The rows below fall into families. The same turns and mirrors carry the whole set onto itself and the rows of a family onto each other. For each named row, which other rows are in its family? Write them in the order they are listed.
These 40 rows form 5 families of 8 rows each.
Puba: [ -2  -3   3 -10   7 -15   4   1  -7   1  -5   3   4   1  21  13   9  18
  -5  10  -2  10  -9]
pador: [ -1   5  -8  -5   7 -14  -2   5 -10  11   0   0  11  -4  19   4   7  14
  -4  13   7  16  -4]
mano: [-14  -2  -2   8  10  -4   4  12  -4   6 -13  -8  -2  12   8  19  27  -7
  15   2   8   6   4]
Vazo: [ -4   3  -4  10   6   6  18  12  -6   7 -10  -9   2  11   4  16  20  -7
  11  -7   4   4  14]
Fefat: [ 15  -7   6 -11   4   5  -7   9 -18  -4   3   1  -4  -3  12  -2  12  12
   6   6  -8   6  -4]
fipaf: [ 8  4 20  5 -9 -8 -2 -4  0  0 -3 -1  5 10  7  6 20  7  6  0 -4 10  7]
zazez: [ -8   6   3   7   5   5   3   9  -4  12 -18 -11   1   7   3  15  22 -15
  13   0   2   0   5]
tolu: [  5   9  10  -2  13   7 -13  -5 -16  -3   0  -8   4   8   1  -4   8  15
   3  14  11   5   6]
fek: [ -4   2  -7  -4  -3  -8  16   5  -1  26 -11 -13  -8  -3  10   2   8   2
  14   5   5   5  13]
Bozuf: [ 5  1 14 11 -5 -9 -6  5 -2 -8 -4 -1  2 18  1 13 15  9 14  0  5 11 11]
Femuv: [  1  -1  -4  -6   7  10   2  10  -2  -7   5 -17 -15   6  -2  10  -8   4
   6  15   9   1  13]
Ledak: [ -5 -12 -13   2   3   5  -5  18   4  10 -12 -13  -4  -5  -1   0   3  -4
  19  10   3  14  -1]
Nom: [ -4 -17  14 -12  -1   7  -5  16 -12   6   2   4  -4  -4  11   0   8   7
   0   7  -2  10  12]
vit: [  7   6  12   3  14   6  -9   2  -4  -3 -13  -2   2   9   4  -2   2  22
  -3  15   9   7   4]
Mamit: [ -2 -14 -13   6   2   7  11  20  -4   2  -4 -17  -2  -1   1   3   6   6
  22   9   4  15  -4]
kisid: [ -9   3  -2  -1   4   8   6   7  -5   3  -9 -10  -4  14   3  14  32  -4
   7   1  15   7  -5]
lorip: [  1  -2  -8 -14  -3 -10  16   2  -9  13 -19 -13  -9  -5   5   5   5  -4
   4   4  -2   4   9]
bapi: [ -5   5  -3   3   8   3   4  16  -4  -5  -6 -16 -20   4   1  11  -2  -1
   8   8   9  -2  16]
suro: [ 14  -3   9   6   0 -12  -7  -9   2  -2   0  -8   4   9   3  14  14   7
  14  -2   0  15  12]
pepir: [ -5  -6  -5  10   9   4   7  11  -6   4 -11 -15   6  -3   7  -3   2   2
  22  18 -12   6  -5]
mabos: [  1   2   0 -13   2 -15  18   4  -8   4 -20  -9  -6  -9   3   2  14   2
  11   9   6  12  17]
Giv: [ -1   1 -10 -11   5 -10  -2  -5 -16   9   5  -3   6   2  15  13  14  13
  -7  12  -2   9  -1]
kised: [ -1  -4  -7   2   6   9   4  11   2  -9 -12 -22  -8   8  -1  12  -2  -8
   1   6   9   8  15]
nit: [  3   6   2 -10  -3 -17  15   0   0  14 -20 -11   0  -2  14   2  11  -3
   3   7   6   9  11]
muzo: [ 6 11  4 -3 23 10 -9  0 -6 -5 -7 -2  5  5  3 12  5 18 -1  9  9  3  8]
zazud: [  3 -18   5 -15  -1   6  -5   7 -17   8   0   2  -2 -11   5   2   9   2
   8   6 -10  12   2]
lof: [  4   0   3  -4  17  17  -6  -1  -7  -2 -10 -11   3   8   0  -1  -4  21
   3  10  12   5   4]
bubo: [ -1   4  -3   0  -4   2   5  10  -3  -3  -7 -17 -13  16  -7   7  -7   2
   8   8  14   1  13]
vubib: [  2   5  -3 -10  14  12 -15   5  -4   2 -14 -10  10   9   2   4   8  22
   3   5   3  -1   9]
nuri: [  2   1  11   3  -5 -14 -10   5  -5  -7   0   2  11  18  12   7  16   6
   5   5  -2  10   9]
Bepe: [ -4   3  17   1  -3 -13  -6  -4  -5  -3  -2   4  11  11  -4  14  15  10
   6  10   3  13   4]
zoz: [ -6   9   6   9  10   7   2   9   0   2 -12  -3  -3  12  -3  18  27  -4
  11  -1   5   3   4]
futez: [ -8   6  -7  -1   5 -20   1   0 -14  11  -5  -6   1   2  21  12  13   9
  -8   7   2   8   0]
zasiz: [  7 -13  10 -11   8   9  -4  -1 -10   3   4   6  -6  -8  -1   1  11  14
   7   7  -6  14   1]
Zuva: [ -2   3  -6  11   5 -11   4   3 -13  12   0  -1   1  -2  11   9   7  11
 -12   7   4  17  -7]
reke: [  1 -15  -6   5  13  13   6  13  -7   9  -9 -13   3   1   5  -3   5  -2
  25   9   3  11  -3]
bas: [ -1 -12 -13   1   2   3   5  18  -7   6  -2 -11  10  -5   7  -5   8   2
  19  11  -6  16  -7]
falur: [  4   2  -1  -5  -1   4   1   9  -2  -3   2  -8  -9  14   3  12 -12  -9
  11  11  11  -2   4]
para: [  0 -14   8 -11  -4   8  -9   8  -8  -5   9  -3  -4  -6   2   2  11  12
   3  10 -11  12   4]
foles: [  1  -2  -7 -13  -4  -8  17   0  -1  15 -16 -17   4  -2   7   3   2  -6
  10   2  10  11   6]

The rest of the family of tolu: Puba, Vazo, Fefat, fek, Ledak, kised, Bepe
The rest of the family of suro: Nom, kisid, pepir, mabos, vubib, Zuva, falur
The rest of the family of Giv: zazez, vit, Mamit, bapi, nuri, zasiz, foles
The rest of the family of mano: pador, fipaf, lorip, muzo, bubo, reke, para

The rows below fall into families. The same turns and mirrors carry the whole set onto itself and the rows of a family onto each other. For each named row, which other rows are in its family? Write them in the order they are listed.
These 32 rows form 4 families of 8 rows each.
Relek: [  5   0  11  -7   3  11  -3  -5 -12   0  -8 -22  13  11   0  -9 -13  -6
  -9   2   6   7  -2   4   4   1]
kozu: [ -1  -4  -1   7   5 -17  -7   1   2  -9  -5   4 -18 -13  -3  -1  -5 -13
   4   1  -5  -2   1  -7   8  -4]
zetu: [  8   6   8 -12   5  -4 -10   3 -13   5  -7  -6  -5 -12   1   1 -10   5
  -7  -8  -9  -1  11 -12 -11  -6]
rifu: [-10 -15   2  -2  -3 -23   8   4  11  -2  10  -5  -1   3  -2   6  -3   1
 -10  -3  -3  -2   2   2   4   5]
Sebag: [  3   3  12  -6  -1   2  12   5   9   7  -3 -11   4  -8  -7  -4   2  -1
  18   2   9   5  -9   9  12   6]
dok: [ -8 -12 -13 -11   5  -2   0  14   0   2  -2   2   3   0  -5   4   4  12
  10  -2   7   4  -5   9  11 -13]
Ragi: [-12 -18   6   2  -7 -21   5   2  11   1   4  -1   3  -1  -5  -1  -5   0
 -10  -1  -6   0  -1  -4   2   4]
Dus: [ 10   1  12  -9   3   0 -14  -3  -7   9  -7  -5  -1  -8  -4   0  -2   8
 -11 -14  -2  -4  15 -11 -11  -1]
zisiv: [ -1   0   6  -5  -5   1  12   4   8   2  -4 -15  -2  -5   0   2   6   5
  19   1  14   6  -7   8  12   4]
lalu: [ -4   7   7 -11  -7  -5  -3 -11 -11  -2  -1   1 -11   9   0 -10   4  -1
   1  -1   1  -8  15 -15  -2  12]
nup: [ -5  -9  -3   1   3 -17  -9  -1  -9  -2  -6   8 -16 -13  -6   1  -2 -11
   6   5  -7  -1  -4  -6   8  -5]
Sufu: [ -4  -7 -11  -9   4  -5  -8  10   4   8  -1  -2   4  -5  -8   1   3  12
  12  -4  12   6 -11  10   7  -8]
Ketof: [ -2   4   8  -7   2  11  -8 -10  -5  -3  -3 -14  11  14   4  -7 -17   2
  -4   4   8   5  -8  -3   3  -7]
dul: [ 10   7   3  -3   9  18  -2   0 -15  -8   0  -5   8  -6   1  -8  -2  -3
  -5  -5  -1  16   4  12  12   0]
dedep: [  7   3   6 -17   2  -2 -19  -6 -10   2  -7  -1  -3  -4   1  -4  -2   8
   0 -10 -10  -5  11 -14 -13   1]
ker: [ -8 -13  -2  -4 -11 -18   4   5  14  -4   9  -6   6   3   3   1  -2   4
  -6  -2  -5   1   2  -6   0  12]
Vob: [  5   1   7 -16   5   4 -13  -1 -10   0  -7  -3  -3  -5  10   0  -4   6
  -5 -12  -3  -1  14 -14 -14  -4]
gofu: [  5   9   7  -4   0  12  -9   0 -15  -2   9  -2   2 -12   2  -6   3  -2
  -1  -8   2  19   7  13   6  -2]
riz: [  8   6   2  -2  -3  17  -7  -2 -12  -4   4  -5  12  -9  -2  -9   2  -4
   1  -7  -3  21  -1   8  10   0]
Vilo: [ -8 -14  -4   7   6 -14  -3   0   0  -7  -1   8  -9 -15  -4   0   4 -11
  -3   7  -9  -1  -1  -9   2  -4]
mezat: [  1  -2   9  -9   2   7  19   2   6   1  -4  -9   1  -9  -1  -4  11  -3
  15   1  10   4 -15   2   7   1]
nima: [ -6   4   1  -3  -6   4   1  -9 -12  -2  -3   5  -9   8  -1 -10   7   3
  -3  -4   0  -1   7 -16  -3  20]
Biti: [ -9  -7 -16  -6   0  -2  -7  13  -7   9  -1  -2   8  -6  -8  -1   2   9
   5   2   4   2  -4  15   7 -11]
fuda: [ -3  -8  -5   4   3 -17  -8   0  -2  -2  -3   9 -10 -11  -6  -5   1 -14
  -1   2  -9   5  -9 -15   3  -3]
Gavug: [ -1  -9 -11  -8   2  -7  -6  12  -3   8 -11  -1   8   0 -10   3   5   7
   4  -1   9  -3  -9  15   8  -7]
Lete: [ 2 13  4 -2  4 13 -9 -4 -8 -9  5 -4  9 -7 -1 -6  2 -6  0 -5  4 13 12 14
 16  0]
sopib: [  5   0  10 -11   3  10  -5  -7  -4  -3  -3 -22   9  14   2  -9 -11   2
  -1  10   7   0  -5  -6   6  -4]
Kezev: [  1  -7  14 -11   2   1  13   5  11   2  -2 -13   1  -5   1  -2   8  -4
  14   3   9  11  -9   2  10  10]
zevan: [  4  -1  11  -8   2  13  -5  -9 -10  -5  -5 -21   5  12   6  -2 -13  -1
  -9   4   7  -4   0   4   7  -2]
zes: [ -5   8   7  -4  -7  -5  -8  -6  -8   2  -3   3  -8   6  -7 -14   2  -3
  -1   4   3  -7  11 -13  -3  20]
navo: [ -6  -2   7  -6  -8   4  -3  -7 -10  -7  -2   5  -9  12  -5 -15   2   1
  -3   5   5  -3   8 -14   1  20]
vosu: [-10 -14   1  -3  -4 -19   4   2  15   0   8  -3   6   4   2   1  -8  -2
  -1  -9 -11   4  -2  -4  -4   4]

The rest of the family of ker: zetu, nup, gofu, Biti, sopib, Kezev, navo
The rest of the family of vosu: kozu, Dus, Ketof, mezat, nima, Gavug, Lete

